Each row has a name. Each question is about the rows just above it. Places in a row count from 0.

[ 82 105 103 173 147 157 146 137 155] -> Q208
[ 71 113  91 169 131 148 164 113 155] -> Q38
[ 83 116  77 152 117 134 170 167 175] -> Q358
[ 70 112  91 171 131 149 165 158 154] -> Q442
[ 93 124 102 161 151 134 158 141 158] -> Q803
[ 94 125  98 160 139 127 158 139 151] -> Q177
Which value appears more than once in Q38?  [113]
Which value appears more than once in Q177?  [139]
Table of tags by key:
[135] -> Q155
[158] -> Q423
[148] -> Q746
[149] -> Q884
[157] -> Q362
[134] -> Q157
[159] -> Q859
Look up the entry of Q442 at place 5 in the table:  Q884

[128 128 128 128 129 128 129 138 129 142 176 176 142] -> Q118
[128 128 129 126 127 127 128 122 129 132 159 185 158] -> Q866
[128 128 128 128 129 128 129 138 173 180 146 130 128] -> Q175
[127 127 129 129 129 149 181 167 139 128 129 129 129] -> Q629
[128 128 127 128 128 128 127 132 131 151 183 167 136] -> Q419
[128 128 128 128 129 128 129 128 129 142 138 171 180] -> Q26
key -> tag
[129] -> Q471
[139] -> Q757
Look up the entry of Q629 at place 8 in the table:  Q757
The row with [128 128 127 128 128 128 127 132 131 151 183 167 136] is  Q419
Where do [128 128 129 126 127 127 128 122 129 132 159 185 158] appear?  Q866

[118 145 150 126 123 157 126 141 125 159 159 144 109 106 147 110 141 137
 131 155 132 126]  Q806
[128 133 133 129 127 140 127 132 132 137 139 130 128 126 130 126 134 131
 129 132 127 123]  Q326
[105 148 143 139 138 171 134 109 125 104 103 139 118 100 138 144 137 110
 106 164 113 117]  Q52
[118 132 135 142 135 101 138 103 132 120 118 131 138 109 132 103 125 139
 158 135 131 157]  Q96
[118 145 150 126 123 157 126 159 125  68 159 144 109 106 147 110 141 137
 131 155 132 126]  Q623
[118 145 150 126 123 157 126 141 125 159 159 144 109 106 129 109 146 158
 147 129 135 157]  Q277
[100 137 145 166 134 115 141 105 155 127 123 120 167 102 127 114 113 117
 158 145 109 133]  Q126
[157 124 128 116 124 114 127 162 127 137 138 143 117 118 133 122 135 132
 111 109 148 108]  Q525
[118 145 150 126 123 157 126 141 125 159 159 144 109 131 138 116 131 133
 117 110 153 113]  Q800
[145 136 168 157 142 112 143 118 162 110 116 131 168 104 120 122 134 128
 168 112 124 109]  Q783
[141 147 128  91 130 157 105 114 115 143 161 130  97 164 132 104 179 188
 144 122 149 160]  Q392
Where do [157 124 128 116 124 114 127 162 127 137 138 143 117 118 133 122 135 132
 111 109 148 108] appear?  Q525
Table of tags by key:
[117] -> Q104
[110] -> Q460
[115] -> Q592
The tag of Q126, keyed by place 17:  Q104
[118 145 150 126 123 157 126 141 125 159 159 144 109 106 129 109 146 158
 147 129 135 157] is in which row?  Q277
Which row holds [118 145 150 126 123 157 126 141 125 159 159 144 109 106 147 110 141 137
 131 155 132 126]?  Q806
Whose row is [100 137 145 166 134 115 141 105 155 127 123 120 167 102 127 114 113 117
 158 145 109 133]?  Q126
Which value appears more than once in Q392?  [130]

[130 133 151 131 130 121 130] -> Q84
[119 119 116 116 116 116 125] -> Q215
[128 127 128 139 149 140 143] -> Q840
Repeated in Q84:  [130]
Whose row is [128 127 128 139 149 140 143]?  Q840
key -> tag
[119] -> Q768
[116] -> Q861
[151] -> Q615
[128] -> Q780
The tag of Q215, keyed by place 2:  Q861
Repeated in Q840:  [128]

